One vector is turned by the same rotation once a tick. Each row is the vector after some number of ticks, and that number follows the row.
The counts run from 0 to 565.
[4,16,-19,-7,5,35,-17,-9,-33,20,3,6,-25,30,-32,11,-21,22,7,25,34,28,24,14,22,0,-6,-28,-4,-2,31,37,20,1,-27,-10,-11,-31,-5,-15,15,24,9,37,2,-22,42,5,-6,17,-17,-4,21,-4,21,-27,13,20,-28] => 473
[7,29,-3,-2,-18,-6,4,19,-6,19,-24,-20,-43,26,6,-6,-29,-2,32,7,-16,11,11,12,23,-12,-25,-34,-33,-12,-18,35,1,3,15,-26,-20,-12,-15,-12,14,12,0,32,-39,-35,35,-11,11,-3,1,-3,19,4,14,-28,-1,48,17] => 407
[3,19,-23,3,11,44,18,-12,-32,48,-3,8,-21,20,-26,38,12,25,20,27,10,3,19,2,-19,18,5,-26,12,-12,22,14,23,11,-24,-17,9,-3,-22,11,-1,1,1,15,32,-29,43,-3,-12,3,-3,-13,1,3,27,-26,-6,21,-35] => 205
[-23,25,3,-12,-1,15,0,10,-5,32,11,6,-29,11,5,4,-17,19,26,-7,2,8,22,5,5,12,6,-21,-25,4,-7,22,31,-8,-7,5,-4,-17,9,12,44,-1,-5,32,3,-47,43,14,-13,17,-6,-13,28,26,18,-46,5,54,-33] => 296
[12,28,-35,26,-3,-6,-23,27,-16,18,0,-2,-63,13,7,7,-13,5,14,13,33,14,26,27,18,13,-12,14,-32,-13,33,52,-5,22,-10,-15,2,-10,-8,0,33,3,-14,9,-27,-25,14,19,13,14,-1,-3,12,14,17,-15,6,-7,-31] => 413
[-17,7,-8,-18,-15,-4,25,-4,-35,34,-28,-18,-17,39,-23,-12,-26,20,14,20,-20,17,21,-8,-20,-21,-29,-27,-3,-10,-44,27,-3,-10,-3,-14,-11,-15,-18,12,0,24,-3,21,-23,-26,17,-18,-30,-1,-7,1,-14,21,10,-46,-9,39,15] => 217
[5,21,-13,-4,4,36,-13,-10,-26,19,-7,6,-24,37,-32,14,-21,20,6,17,24,27,14,13,21,-3,-9,-41,1,-8,23,39,19,4,-21,-15,-22,-28,-11,-19,13,28,12,35,-1,-19,46,3,-5,9,-12,2,21,-8,19,-36,16,29,-19] => 472
[-20,-26,6,3,13,-8,15,-4,-40,-1,-9,-4,-30,39,13,16,-11,-7,18,-7,29,11,16,6,-10,-6,-41,-16,-2,-3,-13,-2,7,-16,-29,-6,25,-13,2,16,17,28,-3,3,-2,-51,11,-22,11,7,-3,-15,4,55,38,-24,12,22,-44] => 122
[4,2,-11,12,9,-21,-2,2,-22,-1,-29,-30,-40,45,24,0,-19,0,13,-23,30,10,24,12,30,-2,-53,1,-18,12,5,38,-14,19,-28,-22,5,-13,3,-3,6,21,-16,-2,-27,-28,-4,-2,20,9,-10,3,-6,30,25,-22,32,15,-11] => 8
[-19,41,16,7,-6,-1,-4,-7,-5,25,-8,5,-43,10,28,9,-4,29,40,-12,-2,-1,27,3,-3,23,16,-3,-19,30,4,22,24,13,-2,1,-1,-19,14,13,24,-10,-8,31,11,-20,41,0,-16,25,-7,-27,3,37,25,-32,4,15,-50] => 512
[-5,0,12,14,18,-7,40,-8,-29,-15,-9,-7,-25,44,8,28,-16,2,29,-17,-3,8,-7,-1,-8,-9,-40,-43,5,-9,-16,7,3,3,-16,-25,-21,-3,-5,7,-13,34,1,5,-7,-42,30,-26,7,0,-6,-16,1,29,44,-30,19,31,-12] => 342
[-12,-1,0,17,-10,-5,-21,21,-30,-9,-12,6,-37,34,-21,3,-36,8,2,27,20,33,-5,10,-6,-4,-28,-18,2,-19,9,40,-11,-8,-21,-1,-3,-24,-29,3,27,57,17,15,-20,-24,16,-17,-10,22,12,4,10,19,25,-34,-4,7,-34] => 250
[-22,-30,2,9,9,-5,16,7,-43,-9,-4,-5,-36,35,11,19,-16,-9,25,-4,27,10,6,4,-12,-10,-41,-17,3,-6,-14,-6,1,-15,-26,-11,18,-12,-9,18,10,27,0,0,-1,-59,12,-29,5,7,0,-20,3,51,38,-17,3,19,-39] => 123
[0,21,-37,-7,-8,2,18,-2,-31,72,-13,-13,-42,21,-3,4,16,5,19,28,-7,-5,42,6,-34,4,-7,13,-10,-1,-16,24,2,8,9,-7,31,1,-5,22,17,-29,-23,15,-10,-31,23,4,-12,-7,-10,-9,-14,34,-1,-26,-11,13,-8] => 270
[-2,27,-21,22,-16,8,-4,24,-6,42,-30,-23,-49,10,7,5,-4,29,32,7,-3,-14,29,8,-18,24,-6,28,-13,6,8,27,-15,33,-14,-14,7,-2,-33,32,-10,-9,-11,-2,-6,-11,2,7,-28,20,15,-7,-33,12,17,-25,-33,7,-26] => 542
[11,-5,5,-11,19,-6,27,-19,-23,28,-28,-9,-27,54,-10,-1,6,-9,10,22,19,26,46,32,-26,3,-32,-24,0,-17,17,25,15,24,8,13,8,-21,5,2,12,26,11,23,-23,-16,27,-20,12,-11,-2,4,9,41,22,-31,11,10,7] => 308
[-7,-9,-9,20,-4,7,25,-1,-41,-5,-1,-5,-56,26,-3,26,-19,-14,48,13,9,5,3,9,-18,-20,-32,-29,0,-16,-13,-8,-7,-14,5,-26,-15,-1,-21,13,-18,21,-7,13,-20,-47,33,-33,-4,0,8,-28,-5,30,39,0,-15,16,-18] => 126
[-20,-1,24,2,-21,-19,3,-6,-26,-1,-27,-21,-60,28,26,-9,-6,-4,43,5,13,8,40,22,-6,-10,-21,-1,-15,25,-3,-3,3,-1,3,-3,10,-29,2,12,-5,12,-4,24,-23,-16,17,-29,-2,9,-2,-31,-22,54,27,-5,-18,-3,-32] => 400
[20,-2,-11,-1,-13,8,-6,-4,-54,35,-30,-28,-38,47,-14,-2,2,-4,18,44,23,15,31,24,-8,-12,-27,5,-3,6,23,16,-4,12,-14,-10,36,-30,-16,-6,-10,9,0,20,-16,-20,26,-24,16,-6,3,-16,-14,20,22,3,-9,-19,-34] => 95
[5,23,1,18,3,8,-3,-1,-8,4,-24,4,-28,37,-20,14,-32,12,12,5,3,25,-7,7,6,12,-23,-44,0,-16,16,47,-4,20,-7,-15,-39,-14,-27,-8,10,51,20,23,-14,-16,33,-13,-8,13,10,11,17,-7,28,-40,15,26,-5] => 469
[14,37,-9,-4,-11,16,-8,-2,-14,61,-26,-30,-27,27,5,-9,-6,30,29,1,-4,0,40,3,7,17,-6,24,-21,33,10,42,-5,43,-12,0,-3,-20,7,13,-9,-21,-14,23,-8,-7,29,15,-8,18,4,-8,-14,3,18,-27,0,8,-30] => 322
[-1,20,-40,-11,-7,13,23,1,-35,71,-13,-11,-40,15,-10,6,10,10,21,31,-10,-8,40,5,-35,2,-5,-1,-12,-9,-20,20,5,7,5,-16,21,3,-10,25,10,-32,-22,13,-3,-36,26,4,-15,-12,-7,-11,-11,26,2,-27,-20,29,-1] => 269
[-19,23,1,7,-15,3,6,-3,-10,33,-15,17,-26,20,-16,8,-15,13,19,25,-14,13,0,2,-27,12,-4,-45,6,-17,-9,25,11,-7,6,1,-3,-7,-35,9,42,33,22,31,9,-34,41,-25,-21,10,13,6,17,20,9,-44,-12,40,-15] => 27
[-8,29,-8,35,-11,-14,6,-42,-36,-1,-30,2,-49,38,3,33,-5,11,29,14,-5,8,5,-9,1,-11,-21,-34,18,12,2,30,5,2,-3,-36,-14,-16,-22,-16,-6,21,2,23,7,-8,35,-32,-6,3,-23,-18,-18,16,15,-12,16,-2,-21] => 65
[-8,23,-17,2,-3,-33,17,-29,-27,23,-33,-23,-48,45,10,-4,-2,4,11,8,-1,16,46,10,-3,-20,-32,-6,-11,10,-10,40,-1,9,12,-16,-6,-14,11,-3,6,3,-18,21,-37,-4,12,-11,0,-9,-30,-2,-16,37,6,-27,27,2,15] => 4
[5,33,-26,7,2,-8,28,-16,-1,67,-35,-19,-33,24,10,12,12,17,27,-7,-21,-9,35,-4,-27,27,-17,2,-6,3,-12,33,-4,38,9,-7,1,10,-12,26,13,-20,-10,9,-1,-20,19,0,-18,-6,0,4,-18,24,4,-42,4,31,7] => 53
[-25,12,-7,5,-4,-12,20,12,-16,8,1,21,-44,24,-10,12,-13,7,10,29,-11,17,6,10,-24,0,-9,-47,-2,-38,-14,28,18,-16,8,-11,-7,-4,-27,7,41,33,7,15,-6,-40,31,-18,-13,3,-4,0,20,34,15,-45,-9,40,0] => 520
[10,24,-4,12,4,15,-4,-6,-13,11,-19,6,-23,41,-26,16,-27,18,11,12,10,28,0,5,11,3,-20,-46,1,-14,16,46,6,13,-13,-16,-33,-16,-24,-10,10,47,19,28,-10,-18,39,-8,-6,8,4,10,20,-10,22,-42,17,31,-5] => 470
[-27,-8,-18,1,-6,16,20,-39,-29,21,-22,-5,-46,19,-7,28,3,1,37,12,19,-2,36,0,-8,-16,-16,-38,14,0,-12,-10,20,-16,-6,-23,13,-11,-17,11,2,5,7,24,23,-35,31,-26,-21,-4,-19,-20,-14,34,7,-16,-7,33,-12] => 395
[-11,36,-6,-3,-14,-16,3,-23,-12,55,-51,-12,-17,37,7,2,2,26,4,11,-18,5,26,-11,-10,13,-20,-14,0,12,-21,43,5,14,-11,-7,25,-12,-16,6,34,4,6,16,13,-13,16,-7,-16,0,-14,10,-8,29,-10,-51,13,35,-5] => 548
[20,15,-8,18,24,7,-13,18,-10,16,-12,-5,-25,34,-3,12,-14,14,1,-10,31,19,14,22,13,31,-27,6,-16,-10,41,50,-2,39,-29,3,-2,-12,1,10,21,24,1,3,-8,-23,13,16,16,25,9,11,19,13,36,-35,21,8,-35] => 198
[22,19,20,-10,-5,-11,2,23,-43,26,-15,-21,-3,53,9,-13,-19,26,5,12,-15,20,-1,4,-1,4,-34,2,-23,14,-6,35,-8,14,-28,-6,24,-30,7,-4,1,12,-9,4,-23,-31,25,-2,23,5,1,-13,5,17,44,-28,12,13,-40] => 374
[13,10,-27,20,25,36,10,12,-17,21,-10,5,-22,24,-19,41,-9,24,14,2,21,1,1,6,-5,29,-15,-29,8,-31,29,26,4,26,-38,-24,0,-2,-34,15,0,21,8,-4,19,-38,23,2,-2,16,11,1,11,-3,31,-35,-4,36,-28] => 202
[13,26,3,-5,-2,0,28,8,-47,34,-17,-1,-1,49,-7,13,-2,24,12,34,-34,8,-9,-2,-22,1,-25,-33,-2,-11,-16,23,5,5,-23,-28,25,-15,-19,-8,-1,8,-4,7,0,-38,37,-16,16,-11,-8,-14,1,19,30,-29,-3,30,-17] => 154
[7,15,-16,-2,-6,-4,4,8,-70,36,9,-3,-22,42,-15,-3,-13,15,10,28,-15,22,-4,-6,-27,-14,-18,13,-8,12,-17,34,-9,-1,-13,-4,18,-17,9,4,6,2,-24,18,-26,-31,38,-6,5,6,-9,-22,-6,24,35,-20,8,-14,-51] => 158
